128 stands for zero in the data rows.
Here is a table of points, one per row:
[135 127 131  80  78  97  92 149  82 149 150 124 193 125 119 118 139 193
 118 132 169 135 110 121 164 176  81 156 109 158  52 120 130 118  79  96
 115 105  66 115  63 114 151 102  88 104 105  61]
[166 132 107 145 181 155 118 122 184 167 135 124 147 130  63 166 103 126
  98 138 144 170 136 135 131 145 100 166 160 112 122 154 148 164  52 142
 118 156 128  94 140 133 124 163 133 133 123 135]
[198  90 190 184 148 143 195 123 183 127 147  72  45 170  75 118 132 159
 151 131 107 131 121 120 121 112 111 130 162 207 101 145 145 122 152  91
 123 160 121 126 137 170 191 105 149 160 159 150]
[134 107 130 161 137 178 105 165 152 160  94 104  99  70 126  55 164 116
  77 115 130  99  91 167  71 135  66 189  92 135 102  61 127 118 169 255
 179 141 137  91  87 128 160  31 210 103 113 127]
[108 192  84 189 155 156  73  69  57 181 157  73 153 188  75 136 115 175
  60 149  68 128 165 145 148 171 143 135 154 157 113 126  79 125 128 148
  96 175 132 130  94 103 180 147 123 191 100 165]
[163 110  76 165 156 113 152 146 108 143 134  88 102 146 119 143 104 114
 105 188 101 136 155  79 164  81 112 166  66 106 123 161 174 137 127 131
 240 107 172 118 159 198  73 144 111 159  97 115]
[143  96 137  87  62 195 209  61 128  17 114 114  83  88 212 213  86 152
 116 128  80 108 164 189 118 138  60  92 106 169 104  35 181 121 160 153
 134  11  52 107 156  85 136 141  37 146 150 129]
[102 139 125 133 135  94  67 105 104 181 132 120 114 108 126  70 154 149
 100 109 134  97 111 117 102  85 106 141 202 102 103  77 157 117 150 115
 135 215 100  92 198 173 218 170 140 134 194 118]
[ 83 150 164  93 128 113 156 139 181 102 153  95 119  78 160 179 139 135
 115 115 147  54 140  89 166 151 100 141 218  89 116  83  99 141 141 149
 172 118  87  89  85 114  68 102 123 171  81 118]
[ 87 114 165 150 202 133 140 174  89 112  96 115 146  96 128 106 148 121
 156  39 122 142 130 155 170  96 182 134  57 148 124 223  90  47  68 133
 107 185 193  70 130  74  74 178 152 158 123  82]
[ 98 145 164 154  94 131  95 182 205 170 151  57 125 198  85 159 192 169
 177 116  96 122 116  68 162 139 144 148 155 129 131 163 118 157 151  66
 126 137 129 105 134 158 148 155 136  84 108  97]
[118 229 179 123 177 165  91 138 188 128 143 175 117 130 196 105 152  58
 127 171 134 170 179 236 138  96 138  94 153 100  96  95 172 129  70 141
  68 150 162 136 226 156  50  32 153 117 142 154]
[126 108 106 106  89 148 116 146 119 130 126 136 152 170  89 140 162 143
 135 184 147  85  91 105 113  97 161 117  82 128  97 134 103  77 151 154
  56 163 103 154 113 194 111 165 182  87 108 169]
[158 144 165  99 109  98 127 164  36 199  73 156 161  62 100 173  87  88
 119 232 215 134 180 114 128 249  87  95 124 107 104 162  47 127 121 128
 152 134 143 200  55 142 101 142 112 112 156 171]
[129  92  94 107  73 147 140 131 149 166  76 179 171 130 191 157  25 121
 167 151 150  70 132  92 212 112  93 130 143 148 133  28 112 140  74  82
  63  86 137 196  92 192 153 120 123  93 190  59]
[100 124 153 125 125  95  93 134 153  95 145  80 133  57  71  74  67 134
 165  57 121 140 115 154 123 107 108 112 131 149 118 121  99  88 149 148
  86 114 160 106 175 200 157 152 138  89 126 148]
[154  25 146 102 172 178  76 154 179 144  91 137  34 106 117 107 142 180
  83 163 128 138 112  90 223 156 142 176  93  97 198  94 115 160  46  93
  95  31 203  75 102 130 125 187 104 115 135 103]
[195 109 118 125  82  28  93 199 154 102 100 145  28 141 116  90 179 106
  77 145 145 122  52  56 146 175 105 170 122  62 187 162 156 106 130  90
 155  50 208  98  74 120 185 132 119  92 178  88]
[155 114 107 148  38 120 100 103  72  94  68 198 148  85  98 129 187  95
 202 103 158  78 125 151 208 197 196 105 122 140 176 150 173  63 173  94
 129 111 109 100 157 114 114 167 225 132 116  75]
[ 87 168 103 132 201 150 159  78 149 223 128 177 156 101 147 177 164  90
 158 137 162 163 108 119 120 170  43 187  91 128 180  32 125 152  71 150
  93  97 120 170 147 166 113 134 194 148 194  85]
[157 147 122 107 112 115 127  89 162  42  80  93 180 113 139 165 145  91
 177 129 148  65  93 154 162 177 132 130 118 100  81 131  56 113 118 151
  77 134 143 175 119  99 187 110 103 122  93  73]
[115 169 124 144 128  72 121 108 168  94 156 157 159 136 127  92 137 219
  92 111 124  92 109 153 112 125 169 184  83  96  58 177 136 161 118  98
 122 169 140 101 175  78 197 185 112  96 123 132]
[113 175 155  91 112 206 208 175 135 138  75 136 112  87 120 104  11 111
 151 130 161 151 117 234  65 178 159 255  89  92 162  53 145 154 114 172
 159 108  66 126  39 151  63 163  77  94  61 140]
[129 155 113  91  73  98 111  98 188  30  81 199  53  99 105 192 192 106
 104 142 136  55  79 111  50  97 169  16 106 129 255  88 109 132 158 165
 103  97  82  76  66  62 100  88  57 153 200   0]
[132 111 138  86 137 113 154 121 102 119 160 120 128 191 121 142 146 114
  74 158  87 151 191 215 107 122  98 174 178 138 160 104 156 118 184 154
 164 106 124  85 144  61 137 103 113 255  75  61]
[106 109 149  76 106 151 191 105 153 113 141 138  66 177 165 132  70 141
 207  96 110  65  86 197  90 162  95 122 141  49 178 132 179 144 194 172
 100  91  26 148 165  79 131 101  63  91 169  90]
[191 111 158 135  79 147 145  49 183 156 169  92 157 119 144 109 140 144
 177  89  61 189 111  97 199 142  93 111 103  50 119 112 176 179 167 118
 139 195 161 116  63  77  85 142  90  67  84 147]
[ 87 127  69 152 125  88 113  91 104 142  98 175 131 139  70 136 154 193
  94 133 144 105  94 128 140 106  83 163 177 177 139 154 156 122 103 138
 181 147 165 179 142 197 120 146  92 136 116 189]
[116 161 147 128 143  84 105  79 176 182  79  50 200 141 136 156 157  58
 122  45 117 132 138 103 141 105 179 149 127 154 109 141 101 139 123  74
 125 102  86 153 123 133 172 128 141 137 116 158]
[109 166  16  76 133 196 119  74 186 221 144 142 146 152 109 103 139 144
 125 142 114 167  83 147 166  92 103  95 155 164 122 145  88 122 175 106
 186 123 155  69 181 113 125 128 148 100 210 158]
[197 101 124 122 113  74  74 178 121 171 154 109 118  57 127 144 194 147
 150  61  84  80 142 122 100 106 121 158 122 211 113 166 132 136 163 152
  73 148 113 135 137 148 139 177 166 122 173 167]
[185 104 177 152 117  56 123  55 135 118 115 118 170 116 127  95 190  94
 166 111 169 168 114 101  80 138 130 126 191 167 127 137 102 131 151 143
 104 177 154 161 123 146  84 143 107 133  97 107]
[163 148 119  62 173 127 142 126 111  62  61 140 175 144 130  64 148 171
 109  86 150 128 198  54 219  98 119 136  75 139 162 132 142  29  93 144
 115 164 108  92 181 117 134 174 156 115  89  77]
[184  56 166 137 177  85  81 119 172 154 101  85 190 174 119 164 138 120
  82 131 121 136 101 121 144  71 125 217 174 114 174 137 145  61 211 120
  65 141  96 188 107 109 156 145 118 166 163 146]
[147 129 132 159 122 159 118 147  70 113  30  94  81 165  86 148 102 192
 114 133 118 154 161 179 107  77 129 166  83 138 119  39 216  90 101  54
 158 137 128  53 155 104 118 184 103 123 121 102]
[123 123 184 132 123 143 126 189  87 149 150  89  95 171  90 126  94 120
 152  97 124  75 112 147 101  87  95 140 112 165  73 200  97 157 111 157
 174 106 152 166 129 155 104 166 207 125 132  75]
[207  93 161  94 112  72 207 132  84 145  81 110  98  37  95 191 132  87
  54 162 205 145 151 148 157 239 133  74 108  61 134 128  80 147  87  97
 104 199  86 205 106 190 146  93 149 134 124 170]
[127  77 185 109 154 157 136 112 132  89 242 112 196 191 117 159  76  92
  26  84  94 177 129 140  75 179 131  93 118 116 114  85 135 139 177   0
 177 192 255 255 119  13  72 178 139 124 120  96]
[147 154  78 133 161  84 159 144 101 186 142 104 170 152 151 127 181 133
 166 110 104  83 173 138  71  92 153 151 215 170 152 171  93  82 138 113
  90  57 195 128 151 113 145 129 151 125 124 122]
[114 115  95  47  90 138 134 129  96 160 116 164 152 139 108 133 114 142
 192  86 154 177 117 153 229 163 154 126  95 186 113 128 174 154  88  97
 114 149 197 132 106 223 139  85 159 164 170 107]
[139 129 160 172 147 139  82 111 132 119 171  96 150 157 141 178 186 134
 127 166 168 108 163 163 124  94 113 147  83  73 143 164  75 105  95 167
 165 130 170  94 203 185 101 156 158  97 119 177]
[ 54 113 183 130 142 120 103  79 124 115 162 142  75 120 114 109 124 100
 144  97  94 153 158  94 149 109 125 175 151 144 114 168 102 139 115 108
 196 150  81 136 205  99 111  72 127  68 154 135]
[120 107 116  74  83  99 188 130  61 196 129 101 144  78 170  94 174 157
 125 125 153 155 100 141 173 166 128 137 170  93 145 104  90 155 117 132
 148  76 154 166  97 148 129 149 170 118 159 125]
[ 69 109  86 155 162 115 129 150 155 124 118 147 196 125 138 179 177 178
 180 175 134 107  74 142 161 124 117 190 140 195 122 142 144 201 146  79
 109 164 105 103 128 120 188 108 140  69 143 182]
[110 142 154 122 191 161 119 112 169 123 178 130  97 150 179 111 110 158
 174 145  96 131 177 127  88  58 113 105  90 138 118 137 181  55 137 175
 134 128  89  83 122 154 160  55  60 117 182 177]
[140 134 140  50 188 185  95 144 221 121 133 144 138 133 104 125 103 192
 144 210 115 165  98 138 103 131 195 136 106 158 161 192  71 102 180 120
 100 151 104 124 184 133 145 128 110 123  51 127]
[120 136 167  88  81 102 168 189  22 136 179 144 166  80 158 129 150 120
 115 193 169 175 116 105 157 164 122  52 179  52 101  89  80 132 117 171
 153 151  89 179  56 124 141 150 184 125 110 141]
[158 168 154  99 204 179 175 165 136  99  71 135 195 101  96 141 143 174
 102 182  33 104 105 125  98  96 115  54 167 138 147 107 134 169 132 177
 161 124 200  53 212  49  68 129 105 109 212  77]
[196 155 165 163 101 194 117 124 127  94 180 188 255 152 196 136  94 119
 135 121  94 172  74 157 103 173 119 133 126 139 230  87 103 157  36  99
  87  91  76  98 192 145 140  59 109 211 177  81]
[131  80 106 131  87 122 118 112  89 150 134 180 112 115 134 116  78 119
 160  91 225 136 132  55  89 118 154 195 142 143 122 183 136 187 137 184
  60 142 182 112 146  70 135 184 135  90 175  91]
[130 205  69 153 123  95 173 177 151  79 190 126 148 118  75 103  94 175
 189 166 177 161  68 116  74  89 174  76 145  87 197  54  95 114 110 179
 142  91  92 159 146  38  67 174 116 177 206 121]
[ 71 150 116 126 142 118  79 152  83 175  86 107 149 166 123 138 141 104
  26 116  97 157  24 121 133 154 102 146 219 133 138 120 131  74 154 131
  75 207 197 156 181  60 147  90  69 122  65 123]
[111  75 135 100  35  46 151 172 132 153 165 185 143 127 139 135 164  79
 130 115  51 135 211 133 207 123 171 162 129 121  97  31  48 212 135 146
 100 217  15 162 147 160  62  94 140 121 172 169]
[153 129 108 150 187 202 100 127  99  84 183 142 159 141  43 153 144 112
 174  76 117 181 101  83  82 120 100 140 112 118 130 150 127 174 179  37
  86  72 189 127 127 184 175 176 143 106  81 176]
There is one direction along which these points spread out most. Where along it does each point below lie, from 0 to 99? 50 is the average, and the first point above lies past it. One standard deviation of the points above along it is 16.
[106 169 132 147 196 135 114 125  87 159  62 219  70 139 160 103  55 206
 121 107  98 136 128  72 134 141 112 119  11 160 115 188  93 125 127 127
  68  92 153  59 128  75  87 189 242 189  26 118] 40
[103 165  75 110 172 160 158 121 172 169 108  82 149 157 134  41  79  81
 139 192  58 119  86 193  96  50  91 147  59 143 173 164 137 123 124 109
 161 152 140 127  85 126 109 138 150  84  81 140] 43
[121 145 138 161 207 122 133  99 179 151 137 120 162 163 106 117 100 162
 126 128 122 150  95 116 148  91 200  71 114 175 131 120 175 158 141 184
 124  92 168 158 146 132 148 124 200  65  51 120] 36
[155 100  91 190  51 131 140 146  87 126 123 106  90 152 109 162 129 136
 116 132 177 134 151  92 133 103  98 115  86 134 246 121 117 119 116 127
  87 102 146  71 102  88 112 110 145  80  96 121] 56
[128 149 168 143 114 121  77 130 117 138 126  90 138 173  97 128 145  77
 139 101 120  91 154  62 148 112 115 180 168 156  94 141 157 178 117 147
  80 117 107 132 115 137 143 130 141 114 139 134] 38
[116  69  99  88 232  45 106 154 120 100 129  67 118 159 202 158 117 117
 199 136 135  89 138 113  36 159  89 115 196 182  91 105 121 151  90 101
 237 189  63 176 148  79  51 136 149 139 116 181] 50
[158 179 119  99 178 143 153 141 169 196 182 206 105 171 166 133 114  65
 174 121 130  89 110 145  82  75 135 143 142 123  95  71  99 154 134 127
 116 163 120 111 224 193  41  53  36 103 112 189] 55
[108  61 147 165 121 200 179 149 102 105  80 202 100 126 132 167 133 150
 102 124  76 157 162  94 133 111 135 149  95 138  78 147 165  63 134  73
 177  80 116 189 153 116 112 169 113 204 128 132] 52
[106 100 139  53 106 137 148  28 160 101 250  59 178 142 122 126  96 114
 161 145  54  81 130  70  89 169 143 167 132  81 132 114 220 116  98  62
 160 161 158 116 102 113 102 115 177 111 175 123] 50
[116  33 122 171 145 163 141  96  59  96 152 181 203 145 102  95  99 150
  64 149 105 150 194 229 112 137  73 135 147 125 146  58 119  84 159 102
 117 111 119 136 131 103 167  99  48 123 109 112] 59
[ 97 226 156 149 137 129  96 188 161 183 159 139 157 155  69  72 132  86
 108 141 145 147 144 119 113 153 109 138  96 120  83 174 126  70 104 109
 172 116 180 118 160 130 151 195 142 147  76 142] 28
[ 85  67  59 131 145 175 128 161 107  96 106  85  69 139 118  69 154  94
  91 131 163 111  89  56 117  82 179 141 162 138 142 151 100 141  89 118
 108 138 133 140 133 123 153 102  93 154 125 141] 43
[105 113 134 138  70  82 138 110 177  78 150 188 156 132 178 126  85  79
 133 101 127 159 168 126  49 132  91  69 223 134 209 202 169  77 113 202
 126 120  63  46  92 135 122 172 136  65 128  64] 65
